In the data rows, 50 means zero.
Here are some points, one per row:
[31 50 16 40 35 44 23 19 21 54 64 50 50 54 49 57 52 49 51 74 61 59 51 48 59 61
 55 63 46 68 43 39 25 31 26 18 34 37 36 37 52 54 47 40 46 38 35 34]
[53 22 42 35 35 24 29 35 55 27 43 49 60 41 53 59 49 66 67 41 48 48 49 53 55 54
 46 32 62 36 13 31 53 47 35 56 44 41 24 71 55 42 63 61 52 38 23 46]
[25 40 53 41 42 46 49 55 26 28 42 63 33 48 64 47 55 42 34 45 43 39 40 52 35 38
 45 62 78 24 47 40 21 38 52 45 28 32 54 47 39 46 55 61 17 43 57 51]
[38 40 61 46 34 50 58 48 48 25 7 34 56 57 24 54 53 46 47 48 57 61 60 58 62 36
 55 64 30 35 39 48 65 42 53 50 41 34 58 41 55 62 36 42 41 45 40 12]
[59 48 30 30 77 32 54 56 44 64 33 30 60 40 47 32 44 63 34 39 47 40 56 27 29 49
 49 38 30 22 63 43 52 25 46 23 45 37 45 58 49 48 60 50 52 47 55 36]
[47 41 51 34 36 39 45 55 59 48 35 30 34 59 48 44 55 37 71 35 40 31 30 65 38 51
 43 58 8 50 63 48 31 56 39 47 52 49 57 56 32 57 35 48 40 34 35 77]
[50 59 52 56 35 41 46 33 60 64 52 50 38 47 72 38 51 48 33 40 35 25 53 39 63 51
 75 48 31 33 41 47 62 68 47 49 59 61 42 35 52 41 57 20 17 31 52 40]
[36 48 52 64 49 57 56 29 36 51 56 19 68 58 43 47 55 40 39 27 4 49 21 41 35 46
 51 35 45 64 37 46 30 58 65 57 48 57 50 56 50 46 51 44 66 50 54 31]
[54 43 28 56 53 64 27 55 45 46 40 45 26 64 38 52 61 49 8 19 48 34 69 61 66 52
 59 31 42 55 44 65 43 45 42 58 49 46 61 55 65 36 41 46 67 55 46 61]
[70 50 42 55 53 58 58 62 56 32 67 48 56 25 58 55 43 16 44 39 33 40 43 50 72 45
 37 42 46 49 40 36 54 13 40 59 58 37 40 33 41 68 43 25 52 59 59 61]
[50 39 60 48 65 46 54 62 35 30 71 52 62 67 44 47 31 30 40 62 52 36 50 85 46 68
 48 22 45 57 58 56 69 52 39 39 36 58 70 62 44 38 69 31 32 50 49 40]
[24 58 59 35 42 52 60 44 60 55 46 64 52 46 47 68 53 29 38 49 49 69 68 29 46 45
 34 9 55 49 63 39 49 58 41 48 59 48 72 59 63 70 58 32 55 28 44 67]
[58 75 41 63 34 37 43 59 47 53 26 46 60 26 58 53 25 22 67 40 62 50 63 37 44 63
 41 41 52 54 27 52 36 64 51 43 49 55 83 43 44 27 46 53 43 78 46 47]
[45 38 58 43 59 52 46 32 51 68 39 35 35 53 58 55 0 37 39 53 45 66 55 62 54 59
 38 47 57 49 66 56 52 44 72 60 53 48 33 31 53 40 42 59 51 46 38 61]
[55 51 59 29 47 49 23 53 45 59 62 72 71 67 47 76 43 43 52 41 51 33 37 41 56 35
 31 57 44 30 66 47 50 58 61 44 50 73 47 54 76 41 27 47 48 72 56 38]
[49 38 56 69 44 59 50 38 49 42 55 59 45 65 73 33 18 62 40 71 43 39 57 30 40 29
 42 53 43 53 44 48 61 48 22 49 62 59 70 69 43 73 32 61 60 69 41 49]
[45 65 33 57 58 43 63 54 54 49 50 44 54 47 40 29 45 58 43 62 61 38 58 71 43 57
 17 56 70 40 44 25 49 82 52 62 37 63 40 49 60 59 12 30 63 41 54 53]
[58 44 57 48 34 56 59 68 48 61 57 56 57 51 51 40 53 65 58 63 44 45 70 52 60 46
 39 34 54 57 35 80 31 21 86 35 48 81 50 59 42 57 29 47 48 29 39 48]
[57 50 52 44 54 33 64 32 38 41 60 59 27 26 50 55 62 61 52 48 41 73 54 41 58 62
 40 47 37 44 64 66 52 49 30 67 29 86 57 50 37 38 26 64 51 53 70 43]
[26 42 38 62 58 81 49 39 72 50 36 83 57 31 39 35 48 47 63 24 52 58 55 60 28 39
 46 59 52 64 56 60 64 45 44 37 41 79 25 55 40 47 56 42 43 62 46 49]
[53 62 53 62 63 41 39 68 44 56 45 73 29 82 64 40 53 53 54 39 71 84 33 52 49 47
 31 40 31 59 33 23 53 39 61 56 56 69 46 34 47 58 62 53 53 43 63 38]
[56 52 38 47 38 40 61 58 50 62 52 82 54 56 24 46 44 57 43 41 27 55 28 46 62 53
 45 55 68 67 47 54 86 58 48 29 66 33 59 45 38 37 31 76 47 32 52 57]
[68 49 62 42 78 41 44 47 52 39 52 85 58 49 48 16 46 47 64 44 44 57 58 40 51 59
 53 68 56 63 57 68 20 55 47 78 69 33 60 49 66 51 52 41 54 33 41 34]
[77 48 58 55 40 72 55 46 59 28 41 57 46 45 38 34 52 38 43 79 71 64 28 48 33 49
 79 28 52 37 53 44 37 51 49 35 70 57 34 50 62 28 36 65 58 42 66 58]
[48 54 33 40 24 65 53 52 67 42 71 50 66 52 50 17 55 65 44 62 42 82 54 59 67 55
 33 60 31 34 62 54 43 65 58 54 55 38 53 49 54 40 74 58 43 73 50 60]
[38 70 60 19 55 41 57 51 38 56 52 43 52 50 57 29 63 42 50 57 49 62 51 58 52 34
 77 76 63 60 45 34 70 26 54 61 58 71 59 62 60 22 52 42 66 60 34 74]
[52 24 73 74 38 49 58 66 23 70 50 36 84 53 57 48 58 64 47 31 73 64 65 52 58 43
 49 59 58 53 67 47 44 52 21 56 74 50 35 46 43 36 49 48 42 49 61 63]
[36 41 41 60 93 63 20 52 56 51 61 28 54 45 51 53 82 49 65 71 48 60 52 47 45 42
 42 44 59 33 45 59 68 56 58 56 79 47 65 30 36 40 37 60 32 48 36 52]
[40 51 51 55 54 38 61 70 67 46 75 40 24 23 60 67 47 72 51 47 61 59 39 64 47 24
 54 51 49 77 61 46 38 62 59 35 75 29 50 66 59 35 44 40 53 61 46 26]
[50 45 59 56 62 60 67 27 37 69 55 52 27 59 28 49 50 42 84 63 58 38 59 43 72 35
 38 58 45 38 31 53 51 56 62 45 54 28 47 71 38 32 69 38 65 55 84 57]
[57 53 30 26 51 60 56 55 67 41 77 35 55 65 38 79 40 45 48 41 59 51 85 46 31 47
 67 72 58 56 39 42 45 58 52 65 67 63 49 52 30 56 59 70 45 33 77 42]
[58 56 58 65 38 15 69 25 70 57 66 51 45 66 27 55 68 50 52 49 64 34 54 65 29 37
 49 44 66 45 60 69 45 35 45 52 57 49 50 12 51 59 67 59 61 73 37 52]
[59 65 72 73 48 48 39 70 57 48 77 39 40 51 26 51 53 39 37 51 67 57 45 10 43 55
 53 69 51 50 53 56 62 54 59 58 21 42 28 67 37 51 56 50 46 49 20 60]
[70 71 37 61 53 76 51 54 42 63 51 46 53 43 38 66 31 80 73 48 56 49 28 59 58 21
 69 45 61 35 63 47 45 50 43 69 28 54 75 46 50 58 74 48 49 35 36 55]
[29 63 57 48 63 34 43 45 29 44 44 62 66 21 36 61 45 69 31 62 71 33 36 54 58 56
 68 49 28 61 41 63 49 61 73 67 64 51 43 50 43 83 62 64 49 62 62 74]
[34 48 55 34 32 61 38 60 62 56 56 37 50 49 67 32 58 54 72 56 70 25 48 33 53 48
 56 27 56 81 66 58 72 49 49 74 21 29 47 31 55 49 48 65 62 47 78 42]
[66 58 47 48 33 51 23 54 56 68 24 49 41 53 57 61 63 52 46 68 42 57 39 65 40 72
 58 58 78 47 69 64 58 50 51 64 64 42 44 75 19 71 57 25 61 65 67 35]
[69 11 36 57 60 47 68 51 55 71 50 67 64 45 85 65 69 35 42 55 59 58 48 56 45 49
 73 63 42 49 45 50 58 73 74 45 18 39 61 45 42 60 52 53 78 51 42 54]
[48 45 41 61 55 66 84 61 59 71 35 61 46 58 48 75 66 63 56 73 40 32 49 43 39 90
 52 55 42 66 48 31 46 29 51 79 50 41 46 58 78 43 52 59 22 69 42 51]
[61 83 80 44 61 77 56 35 51 62 53 38 49 40 75 49 70 41 52 33 56 40 54 72 67 72
 44 57 59 48 51 46 57 52 44 26 49 43 47 66 60 77 54 91 54 47 40 34]
[61 57 67 41 57 66 60 67 44 20 27 39 44 56 68 76 58 77 51 64 31 39 52 33 46 62
 33 69 56 62 48 67 55 69 41 24 48 60 37 17 55 44 78 40 74 47 47 65]
[43 52 47 77 64 28 43 58 65 33 45 39 51 68 57 55 46 55 78 46 27 65 61 50 65 63
 86 55 67 48 61 54 51 52 57 24 34 50 48 60 85 79 47 55 41 60 79 74]
There is one direction along which these points spread out most. Take the direction at right angles to it along which they spread out most. Go by this last direction. How many in every 100 of the points above lie lower along it than each point below? Round to a whole number. More than half of the points above lie lower than the first one.
[59 48 30 30 77 32 54 56 44 64 33 30 60 40 47 32 44 63 34 39 47 40 56 27 29 49
 49 38 30 22 63 43 52 25 46 23 45 37 45 58 49 48 60 50 52 47 55 36] 71
[45 38 58 43 59 52 46 32 51 68 39 35 35 53 58 55 0 37 39 53 45 66 55 62 54 59
 38 47 57 49 66 56 52 44 72 60 53 48 33 31 53 40 42 59 51 46 38 61] 38
[69 11 36 57 60 47 68 51 55 71 50 67 64 45 85 65 69 35 42 55 59 58 48 56 45 49
 73 63 42 49 45 50 58 73 74 45 18 39 61 45 42 60 52 53 78 51 42 54] 83
[68 49 62 42 78 41 44 47 52 39 52 85 58 49 48 16 46 47 64 44 44 57 58 40 51 59
 53 68 56 63 57 68 20 55 47 78 69 33 60 49 66 51 52 41 54 33 41 34] 7
[29 63 57 48 63 34 43 45 29 44 44 62 66 21 36 61 45 69 31 62 71 33 36 54 58 56
 68 49 28 61 41 63 49 61 73 67 64 51 43 50 43 83 62 64 49 62 62 74] 69
[50 59 52 56 35 41 46 33 60 64 52 50 38 47 72 38 51 48 33 40 35 25 53 39 63 51
 75 48 31 33 41 47 62 68 47 49 59 61 42 35 52 41 57 20 17 31 52 40] 62
[57 50 52 44 54 33 64 32 38 41 60 59 27 26 50 55 62 61 52 48 41 73 54 41 58 62
 40 47 37 44 64 66 52 49 30 67 29 86 57 50 37 38 26 64 51 53 70 43] 5
[70 71 37 61 53 76 51 54 42 63 51 46 53 43 38 66 31 80 73 48 56 49 28 59 58 21
 69 45 61 35 63 47 45 50 43 69 28 54 75 46 50 58 74 48 49 35 36 55] 64
[77 48 58 55 40 72 55 46 59 28 41 57 46 45 38 34 52 38 43 79 71 64 28 48 33 49
 79 28 52 37 53 44 37 51 49 35 70 57 34 50 62 28 36 65 58 42 66 58] 21
[58 44 57 48 34 56 59 68 48 61 57 56 57 51 51 40 53 65 58 63 44 45 70 52 60 46
 39 34 54 57 35 80 31 21 86 35 48 81 50 59 42 57 29 47 48 29 39 48] 12
[70 50 42 55 53 58 58 62 56 32 67 48 56 25 58 55 43 16 44 39 33 40 43 50 72 45
 37 42 46 49 40 36 54 13 40 59 58 37 40 33 41 68 43 25 52 59 59 61] 48
